Each row is where one point has got to under a steady rotation. How many steps took it there?
The counts run from 0 to 134.
[124  90 130 145 119 156 121 139  45 161 100 149 124 113 130 125 151 142
 147 114 102 148 178 131  93 165 123 125 135  83 129 132 189 123 141 162
 117  89 135 159 179 130 138 103 130 147  84 147 109] => 127
[111 150 134  89  91 130 109 130 126 107  80 154 152 113 129 138 145 135
 132  94  99 117 155 129 104 212  71 101 151 145 121 160 152 141 122 163
 136 155 137 152 159 157 123 129 148 143 113 140 169] => 10
[ 74 102 131  97 123 163  88 133 102 133  92 134 140 123 129 141 132 186
 105 112 143 151 156 113  96 155 146 140 121  70  93 156 130 128 102 148
 130  99 163 138 196 130 113 124 122 176 103 125 139] => 37
[131  92 126 118 136 165 122 147  52 150 132 142 129 107 149 156 137 118
 118 129 132 141 172 130  81 158 131 113 151 112 148 156 120 159 112 147
 139 127 163 187 180 136 136 130 123 176  83 125 158] => 19
[122 101 142 130 168 116 126 128  85 150  89 121 113 117 121 128 151 190
 142 159 152 104 134 102  62 153 124 100 171 122  96 111 154 142 115  94
 152 120 154 165 148 145 105 137 162 124  87 149  82] => 51
[ 91 126  88 118 134 144 127 156  76 149  81 158 129 132 138 160 143 118
 171 107 137 106 131 143  74 182 100 117 157 108 135 122 109 114 126 150
 131 152 147 133 153 184 112 112 105 156  96 135 160] => 7
[ 71 153 147 141 117 133 116 124 120 111 141 153 144 128 116 119 112 168
 134 102 114  98 165 106  64 152 141  82 152 132 153 141 147 153 129 141
 146 142 127 157 138 135 111 124 173 184 124 110 180] => 28
[ 81  82 137 143 161 146 108 176  99 156 156 136 159 133 124 145 166 195
 135 146 128 123 158 136  72 151 125  93 118 111  74 144 135 127 140 128
 129  83 125 160 178 156 133 127 124 146 137 118 131] => 34
[154 112  98 124 120 128 127 174  78 138 124 140 115 106 110 156 169 146
 155 132 100 122 167 137 100 186 108 104 174 140 102 100 148 156 133 149
 107  97 126 169 138 202 132 118 121 130 100 142 129] => 3
[144 133 127 116 106 138 107 131  60 144 123 146 102 107  93 149 129 141
 114 121 106 118 174  85  92 156 130 110 154 131 150  97 156 176 145 121
 132 107 160 175 116 181 124 135 107 158  78 158 116] => 1
[114  91 162 160 135 140 113 136 103 146 124 148 148 135  96 142 129 179
 120 157 109 111 166  97  63 120 135  88 142 105  96 129 172 156 154 101
 143 136 162 174 152 160 119 147 138 168  90 125 112] => 32
[106 146 131 121 129 133 131 115 113 125  91 173 158  92 140 121 143 136
 159  88 144  89 176 143  83 191  82 105 130 144 136 157 164 127 135 175
 134 125 123 150 158 120 104 121 170 175 100 147 144] => 116
[119 101 114 108 135 144 111 166  94 153  95 109 153 131 140 108 120 157
 170 111 149  85 137 131  56 148 101 126 137 118 141  98 114 131 102 161
 156 100  87 171 171 148 120 123 103 139 141 140 130] => 65
[ 97 107 117 117 184 106 141 143 121 128 110 159 108  97  82 168 143 122
 160 106 145 101 122 136  88 155 116  95 136 101 124 128 144 118 150 122
 143 146 149 168 141 157  62 155 133 162 114 189 137] => 101
[ 64 125 132  83 160 113 128 145 119 104 146 134 114 109  75 144 140 155
 112  87 117  99 156 127  61 176  92 110 127 118 122 143 112 119 131 167
 127 122 118 159 125 165 107 166 107 153 159 169 155] => 103
[ 74 104 114  98 161 118  92 162 133 155 104 113 117 105 119 133 178 188
 179 116 164  84 146 144  90 165 116 133 142 128  99 137 127 116 104 101
 129  99 151 141 144 151  83 111 151 122 125 137 156] => 54
[136  85 136 147 112 139 136 139 108 109 109 142 136 117 144 141 157 148
 149 122 117 135 159 130  99 206 138 123 148  91 103 153 178 120 130 156
  78  97 117 181 170 158 108 117 142 136 107 123 142] => 22
[ 67 122 114 108 171 156  93 137 109 145 112  85 118 122 110 112 119 165
 102 127 128 101 123 118  53 161 151 109 139 117 127 105 153 144 123 159
 150 102  80 128 142 170 137 138 128 195 134 124 137] => 45
[ 93  87 127 117 144 141 117 154 110 139 117 135 136 114 105 167 143 133
 111 138  92  95 128 123  61 185  84  81 128 133 111 147 145 131 186 125
 118 135 117 186 139 174 120 183  99 142 137 125 153] => 14
[ 85 162 121 112 101 124 119 122 111 107 107 148 148 130 148 158 138 149
 134  84 138 105 167 105  75 231  83  95 171 139 128 142 118 134 109 154
 149 162 157 153 135 154 112 134 138 148 100 129 142] => 9
[120 119  94 110 179 139 100 157 119 158 139 132 150 115  83 172 128 121
 130 128 138 106 175 146  98 152 136 121 153 117 100  76  72 171 119 116
 127 110 108 143 157 182 128 133 142 192 100 149 151] => 93
[116 120 125 116 127 117 110 153 125 125 135 143 137 104  73 153 118 158
 116 124  84 101 173 100 104 187 120 121 119 113  95  82 119 146 136 113
  87 100  74 161 123 205 117 130 124 148 114 151 121] => 91
[119  78 123 150 141 138 144 154 130 121 109 144 130 112 135 161 160 144
 167 134 123 124 156 142 110 196 155 109 156 103 117 139 154 125 125 141
 101 112 119 186 150 153  83  99 171 145  96 120 162] => 23
[125 110 144 109 118 167 108 129  82 159 124 144 126 139 106 134 147 131
  97 114 127 134 211 133  80 137 141 124 143  96 134 144 133 159 105 142
 160 112 178 194 148 114 137 120 130 181  91 138 106] => 125
[122 124 122  81 158 143  99 129 127 108 137 151 127  88  78 140 137 136
 116  92 135 105 212 132  90 126 120 121 143 152 148 138 123 178 120 154
 143 114 176 161 128 149 100 140 137 183 125 153 180] => 105
[ 66 149 131 127 137 138 140 110  87 124  86 149 128 134 134 143 124 129
 118  96 157 102 167 126  57 174  95 124 143  94 133 145  98  97 106 179
 138 157 129 150 134 158 118 125 136 176  79 141 121] => 114
[137 119 132 121 104 131 120 146  67 128 119 137 102 112 114 141 148 146
 122 127  91 122 167  86  95 186  98 106 155 114 131 100 160 150 145 132
 113 103 124 169 133 198 148 124 101 143  99 144 110] => 2
[110 109 148 120 144 127 139 124  87 146 111 123 127 115 116 150 104 169
 153 115  93  71 156 105  94 192 117 129 139 121 133 117 136 123 122  68
 105 126 105 188 113 131  68 148 152 124 108 146  92] => 71
[162 108 162  77 108 137 125 104 105 134  47 129 136 136 136 105  97 168
 141 127 128  94 150 118  97 175 103 139 136 110 130 152 126 150  83 139
 122 114 122 181 177 124  88 113 131 134 113 149 111] => 68
[116 152 126 121 129 134  96 131 129 132 131 100 139 109 126  96 130 180
 135 120 172  84 163 118  56 133 153 100 166 150 131 112 151 179 101 147
 173 108 126 148 149 150 141 127 159 183 123 138 130] => 47
[144 120 139 102 143 147 112 150 105 139 110 106 159 120 154 125 119 162
 179 109 156  83 163 133  54 153 112 117 148 126 141 111 101 145  79 158
 164 115 118 187 169 128  97 125 133 138 134 145 128] => 66
[ 98 129 107  68 155 123 116 139 122 115 139 136 123  96  87 141 148 135
 122  75 134 110 181 147  91 159  92 113 140 152 128 149 107 152 126 178
 129  95 134 158 142 157 111 154 128 167 161 159 184] => 104
[ 83 144 105 122 134 128 130 145  80 129 105 150 140 120 147 169 133 115
 168  92 148  92 141 124  73 193  99  97 168 128 147 133 110 121 122 149
 151 166 161 149 135 156 103 125 135 165  98 133 150] => 8
[111 108 137 144 139 150 142 133 115 136 123 127 105 139 126 150 172 174
 153 107  99 128 177 135  97 201 159 117 141 101 101 132 159 126 121 150
 135 111 139 185 110 144  92 104 167 144  96 125  81] => 129
[ 71 144 106 132 166 175 126 121 113 160  76 142 126 139 105 138 124 156
 159  94 118 102 153 160  91 161 152 133 131 101 148 120 149 138 131 145
 155 135 149 134 128 161  86 109 160 195 118 123 147] => 132
[125 105 132  99  96 153  90 154 137 116 112  91 124 101  98 104 134 163
 133 131  80  81 155  80 104 172  91 122 149 143 108  79 163 117 127 147
 140 116  99 199 135 135 121 136 158 119 108 122 134] => 60
[ 99 101 153 116 141 136 116 142 116 134 101 152 133 110 103 165 132 121
 105 146  82  85 125 105  72 174 101  77 125 120 127 139 157 145 178 115
 130 166 137 206 113 154 100 162 121 152 115 125 138] => 13
[144 125 119 134 147 119 132 127 104 121 149 141 147  91  80 160  97 152
 131 126  94  83 172 101  98 168 122 108 130 122 117  78 150 170 150  98
  99 114 110 156 126 180  91 142 139 148 100 157 110] => 90
[104 116 119 100 130 149 107 140 138 170 110 115 148 142  76 141 103 126
 156 110 108  75 175 140 110 159 141 138 154 125 129 108 108 145 103  76
 121  96 127 174 142 144  84 127 166 180 119 145 166] => 74
[125  91 128  86 109 170  98 164  89 138 109 147 124 121 139 143 136 122
  99 139 118 137 174 132  80 161 130 118 134  92 138 156 111 154 114 152
 119 100 136 193 175 139 146 117  91 177 101 126 183] => 18
[129 101 127 154 109 140 134 136 133 114 138 129 131 117 109 146 175 146
 131 145 131 110 204 121  73 161 115 141 140 116  92 119 123 136 143 166
 103 107 126 188 109 201 115 127 130 143  75 142 104] => 110
[112 105 136 100  94 145  87 166 136 137 136 141 142 124 115 150 136 138
  96 125 119 103 188 122  64 163 152 118 122 100 135 160  99 161 111 148
 125 113 145 197 141 152 117 133  81 175 118 121 173] => 17
[ 51 162 134 132 144 162 113 124  95 149  96 143 121 146 119 130 108 165
 136  85 114  98 151 113  84 181 146 106 127 106 150 118 144 139 127 144
 167 141 141 138 107 159 105 104 144 190 116 107 132] => 133
[106  97  94 126 164 167 108 125 161 123 105 107 129  87 108 131 140 168
 134 117 117 110 134 143 113 190 151 118 129 114  80 116 201 149 128 148
 130  94 112 135 159 146  94 132 180 172 118 125 145] => 42
[101 114 138 127 134 125 133 144  93 119 133 120 148 176 100 172 104 177
 145  92 126 111 135 120  68 165 117 127 128  65 108  98 104 119 119 143
 132 141 126 176 157 149  63 151  93 136 142 160  98] => 83
[167 133 108  87 135 149  98 120  74 146 110 146 112 104  91 140 132 125
 122 106 110 113 174 127  92 146 128 105 163 154 167 114 153 194 137 126
 137 115 170 155 138 169 129 140 115 184 102 154 140] => 0
[131 109 143  98 118  99 129 140 152  96  86 150 117 109  86 150 153 149
 108 124 117 127 144 128 115 194  92 105 159  95  77 134 149 127 122 159
 125 145 137 166 165 156  91 141 132 148 100 185 116] => 99
[ 92 116 132 137 135 153 123 113  94 101 126 110 122  82 138 145 132 183
 118 101 109 130 154  72 102 215 144 117 132 105 101 129 178 127 111 149
 134 116 132 152 148 113 100 136 180 150  90 139 104] => 40
